In the rows, 128 means zero.
The rows below come in pairs that one turn or mirror swaps. Which row does each named row swap with?
The rows were stretched afterwards, more along some directions than others.
Z796: [134 122 100 127 131 133 134 116 140 138 132 140 112 143 127 126 111 131
 152 141]
Z899: [129 128 121 125 112 100  97 103 114 101 123 155 114 111 142 119 111 111
 149 143]
Z159: [132  96 111 157 134 164  99 100 124 134 147 118 138 110 133 124 126 136
 146 154]
Z991: [121  85 113 146 156 144 103  86  94 123 141 132 120 122 128 135 108 113
 140 174]
Z822: [132 110 106 117 136 134 128 111 137 152 138 147 114 124 135 120  91 129
 152 143]
Z27: [135 110 103 127 149 151 105 105 124 129 142 111 129 116 135 123 113 133
 135 150]
Z559: [147 120 105 121 146 117 118 107 120 116 132 144 103 128 163 137 114 110
 139 133]
Z134: [143 126 118 139 130 126 119  84 119 148 121 134 105 115 138 126 101 117
 158 135]
Z971: [154  89 129 130 146 138 129 108 116 158 153 137 129  91 110 111  92 116
 137 135]
Z430: [144  73 137 120 152 113 137  92 119 108 144 139  99  93 116 125 106 116
 129 156]
Z163: [127 125 114 126 116 103 101 108 111  96 121 139 106 108 139 118 111 110
 150 140]
Z372: [119 131 115 131 109 103  95 106 108 100 115 148 110 105 138 121 107 100
 156 147]
Z597: [129  88 127 134 157 127 119  95 119 117 150 138 123 105 135 139 110 146
 142 152]
Z288: [129 148 109  99 137 114 121  94 129 117 135 157 123 108 122 126  99  80
 144 133]
Z639: [129 149 100 101 135 110 122  95 129 113 135 157 118 111 117 133 101  77
 144 132]
Z64: [122 132 128 120 126 110 111  95 113 116 117 165  94 110 160 138 105  96
 149 154]
Z776: [134 113 136 163 114 146  96 101 111 148 128 137 145  98 128 126 127 110
 147 137]
Z837: [129  97 144 139 141 135 131  83 112 120 138 110 120  83 127 136 100 136
 132 150]
Z182: [151 115 121 108 145 107 104  86 113 136 141 147 116 117 142 129  93 133
 141 141]
Z139: [131 147 104  98 137 110 125 100 133 109 131 148 115 100 120 133 104  78
 145 131]
Z133: [123 100 127 152 127 122 107  95 112  88 126 123 117 113 147 157 135  99
 138 159]
Z816: [140  93 106 137 143 150 101 114 131 124 142 116 125 113 137 134 121 121
 141 157]
Z14: [133 101 111 114 152 133 134  98 134 147 142 138 107 110 133 113  92 132
 151 149]
Z355: [125 100 108 124 131 125  86  73 106 127 132 176 106 100 134 109  97  92
 153 158]
Z50: [142  87 104 152 129 151 109 112 122 127 141 121 128 126 130 131 140 132
 142 155]
Z583: [146 114 126 102 145 112 128  96 116 103 135 111 114 107 147 132 118 117
 126 134]
Z80: [139  81 140 155 138 135  86  74 114 134 132 134 117  68 125 127 108 119
 154 167]
Z658: [139 121 108 137 117 129 111  77 117 141 128 175 113 125 134 151 124 101
 151 155]
Z674: [130 106 125 122 125 114 157 118 115 105 131 118 110 120 110 133 111 105
 138 124]
Z280: [128 109 104 105 146 124 126  96 128 129 142 153 105 127 140 129 104 129
 152 154]
Z268: [121  98 103 113 139 134 137 116 131 113 143 140 103 122 124 132  98 126
 141 145]
Z993: [146  80 112 129 148 155 100  96 131 136 147 122 126 107 131 118 116 135
 141 158]
Z828: [127 114 139 124 134 117 129  82 117 145 135 145 123 100 133 126  94 113
 141 150]
Z291: [136 118 117 119 107 104  99  98 111 115 124 159 113 103 138 116 110 113
 149 143]
Z65: [117 111 107 127 135 137 126 101 123 129 138 148 100 123 138 123  94 122
 153 162]
Z580: [140 156 111 129 123 109 110 106 131 130 134 164 128 109 127 126 123 115
 148 136]
Z928: [120  94 117 142 131 142 126  81 102  89 130 122 105 120 137 163 122 101
 129 159]
Z881: [132  83 115 157 136 149 100 109 116 127 142 112 133 112 115 124 128 134
 151 159]
Z810: [133  63 122 151 133 151 115 107 115 130 146  98 130  98 125 132 133 131
 140 162]
Z737: [117 111 123 106 133 105 103  84 113 113 121 171  97 108 135 137  89 101
 157 156]
Z887: [131 111 123 158 133 124 130 107 117  96 135 111 109 114 139 144 125 119
 133 137]
Z702: [139  97 110 143 140 154  95 101 126 139 148 123 138 124 130 123 128 140
 137 156]
Z585: [152 127 110 138 137 125 122  85 120 142 128 136 133 141 141 127 134 125
 132 128]
Z425: [119 109 107 117 146 129 129 105 135 126 139 146 101 132 129 127  97 125
 148 152]
Z911: [147 112 112 146 139 129 127  92 111 131 130 110 127 118 138 135 131 120
 130 139]
Z26: [135 140 105  88 135 116 133  98 129 122 145 157 120 103 116 125 101  88
 139 128]
Z508: [130 141 108  91 132 113 118  93 129 116 139 163 122  94 127 131 101  85
 144 136]
Z637: [134 118 119 113 120  99  95  94 114 105 131 157 110  96 137 118 103 111
 145 148]
Z942: [126 101 100 106 147 132 135 107 135 136 148 147 107 121 131 125  92 129
 147 147]
Z192: [137  87 116 120 158 128 124 103 121  98 152 125 112 104  99 155 100  87
 138 144]
Z183: [141  96 125 117 146 138 136  72 108 147 156 144 114 100 129 119  90 110
 124 149]
Z305: [136 123 124 141 128 129  84  99 116 119 129 134 142 105 122 146 132 110
 146 150]
Z286: [140  64 130 113 148 116 151  89 117 110 149 137  95  85 122 135 102 116
 129 152]
Z492: [121 107 109 117 138 120 147 109 130 128 134 127 100 123 144 140 111 125
 148 150]
Z879: [158  74 128 137 127 145 116  89 116 123 152 136 115  89 112 145 126 110
 138 154]
Z821: [134  93 103 142 144 149 101 113 123 125 145 111 127 115 131 127 121 131
 140 159]

Z928 swaps with Z837
Z492 swaps with Z810
Z822 swaps with Z816
Z658 swaps with Z80
Z159 swaps with Z65

